One turn sends every row of this set to another row. A few are shown first. Where does it send the rows asked after them?
Ginet: [-1.34  1.94  1.45 -1.33  5.26 -0.48 -0.99  2.84  1.72 -1.04 -0.05 -3.14
  1.16 -2.26  0.56 -2.78 -0.29  0.32 -0.09  1.09  0.99 -0.40 -1.63 -1.38]
kobu: [-1.99 -0.34  0.39 -2.07 -4.16  1.04  1.66  2.86  1.84 -3.23  1.20 -2.50
  2.18 -2.69  0.71  0.44  2.45 -0.16  0.37 -0.22  1.66 -1.00 -0.13  0.46]
Mam: [-1.77  0.68  2.04  0.04  2.80 -0.64  0.67  3.13  1.53 -1.45  1.78 -3.16
  1.72 -2.80  2.24 -3.31  0.38 -1.33  0.08  1.38 -0.33  0.21 -2.56 -1.29]
Fozo: [ 1.25  0.53  1.39 -0.52 -1.71  1.50  2.26 -0.89  0.02  0.05  1.30 -2.30
  0.95 -0.87  4.63  1.68  2.85  1.34  1.05  0.18  1.23 -0.13 -0.02 -1.09]
Riko: [-1.38  0.42  2.30 -1.97  3.15  2.42  0.20  1.87  1.87 -1.93 -0.46 -3.65
  2.18 -2.65  2.91  3.51  4.65 -0.49  0.33  1.23 -0.03 -0.05 -3.46 -1.39]
vati: [-0.60  2.42  1.68 -1.00  3.51  1.62 -1.77  1.01  0.67 -1.45 -0.73 -2.27
  1.48 -1.62  0.58  3.87  4.06  0.81  0.58  2.02  1.72 -0.98 -1.51 -1.27]
bup: [-1.45 -0.33 -0.70 -1.73 -2.04  0.67  2.80  2.13  3.63 -0.42 -1.03 -2.52
  2.90 -2.48 -0.47  1.67  1.21 -0.35  0.84 -1.39  0.41 -1.78 -0.44 -0.18]
parop: [-0.86  1.79  2.81 -1.70  3.60 -0.66 -1.33  2.85  0.39 -1.45  0.94 -2.67
  0.35 -3.24  0.65 -3.47 -0.86  0.54 -0.42  1.46  1.15 -0.28 -1.41 -1.34]
bav: [-1.78  1.11  1.07 -0.36  4.50 -0.44  0.32  2.86  2.28 -1.08  0.49 -3.36
  1.94 -1.73  1.50 -2.77  0.43 -0.72  0.30  1.12  0.13  0.04 -2.38 -1.24]
lored: [-1.77 -1.66  4.74 -1.71  0.54  1.51  0.56  0.82  1.90 -1.87 -0.27 -3.71
  1.43 -4.58  3.15  2.27  3.09 -1.11 -1.21  1.49 -0.47  0.89 -3.35 -2.06]
fulap: [-0.87  1.30  3.58 -0.62  1.41  0.36 -2.63 -0.72  0.21 -1.10 -0.72 -1.67
  0.48 -3.12 -0.82  2.73  1.98  0.81 -0.90  2.69  2.68 -0.78 -0.24 -1.64]
bese: [-1.05  1.22  2.58 -4.60 -2.90  1.03  1.40  2.68  0.15 -4.26 -0.06 -2.99
  1.22 -2.86  1.36 -0.50  2.58  1.19 -1.05  0.07  2.80 -0.74  1.36  0.17]
Reku: [-3.64  1.67  2.12 -1.27 -2.15 -1.09 -2.75  2.62  0.20 -2.50 -0.96 -2.90
  1.78  0.15  4.10 -0.76  1.09  1.87 -0.39 -1.24  1.87  0.78 -0.73  0.44]
vepi: [-0.01  1.10  0.71 -3.85  0.64  0.64  3.14  1.19  2.92 -0.03 -3.43 -3.02
  2.40 -2.49 -0.45  1.57  0.71  0.98  0.08 -1.50  0.91 -1.87  0.95 -0.94]
ros: [-0.98 -0.68  0.72  0.16 -0.59  1.14  1.23 -1.82  2.33 -0.37 -1.00 -3.52
  1.76  1.01  3.80  1.59  2.64  2.05 -0.62  0.57  1.81  0.25  0.82 -0.77]
tupir: [-0.30 -1.67  1.38 -4.09  0.14  2.85 -1.04  0.54  2.04 -1.57 -0.10 -2.77
 -1.08 -3.14  2.95  2.53 -0.11  3.75 -0.48 -1.58  3.01 -0.26 -1.14 -1.68]
Ror: [-3.91 -0.05  1.21 -0.26 -1.90 -0.95 -2.68  3.19  2.05 -1.41 -0.42 -1.68
  1.50 -1.66  2.83  0.85 -0.80  1.38  0.59 -3.19  1.12 -0.21 -1.72 -0.23]
kiron: [-0.55  2.79  2.99 -2.72  1.00 -0.69  1.04  1.68 -0.78  0.89 -3.15 -2.34
  1.10 -2.03  4.15  0.43 -0.05  0.41  1.59 -3.43  0.88  0.65 -0.73 -2.07]
dovet: [-1.74 -1.05  5.45 -1.02 -0.56  0.37 -1.17 -0.87  0.81 -1.23 -0.19 -2.61
  0.36 -4.94  0.73  1.69  1.51 -0.22 -2.01  2.38  1.05  0.41 -1.23 -2.26]
Nus: [ 1.65 -0.27  1.84 -3.16 -1.23  2.73  0.75  0.58 -0.10 -0.50  1.84 -1.72
 -0.88 -3.49  4.01  2.51  1.27  2.30  1.24 -1.04  1.87 -0.49 -1.33 -1.56]
gem: [-2.02 -1.72  0.55 -2.08  0.50  2.00 -0.90 -0.89  3.83 -1.48 -1.88 -3.85
  0.72 -0.61  2.71  1.99  0.69  3.53 -1.58 -0.64  2.87  0.32  0.12 -1.16]
Silu: [-1.88  0.67  1.65 -1.17  0.12 -0.73 -0.25  2.50  1.60  0.85 -1.90 -1.30
  1.20 -2.99  2.77  1.76 -1.53  0.52  1.60 -4.44  0.40 -0.43 -1.93 -1.60]
moreb: [-1.54  3.50  3.38 -2.84 -0.36 -0.92 -0.44  1.77 -1.37 -1.08 -2.72 -3.10
  1.38 -0.01  4.89 -0.85  1.53  1.21  0.35 -1.25  1.85  1.37 -0.01 -0.50]
Dusan: [ 0.26  1.95  2.69 -5.66  0.04  0.92  2.36  1.53  0.71 -2.31 -2.84 -3.19
  1.32 -2.87  0.73  0.27  1.64  2.01 -1.11 -0.65  2.33 -1.31  2.12 -0.86]
vepem: [-1.20  0.86  3.12 -0.80  2.22 -0.85 -0.35  2.99  0.52 -1.73  2.02 -2.51
  0.60 -3.64  1.60 -3.74 -0.41 -0.47 -0.48  1.57  0.45  0.08 -1.85 -1.48]

parop goes to Mam
ros goes to tupir
Riko goes to fulap
Now find these:
kobu goes to vepi
Silu goes to moreb

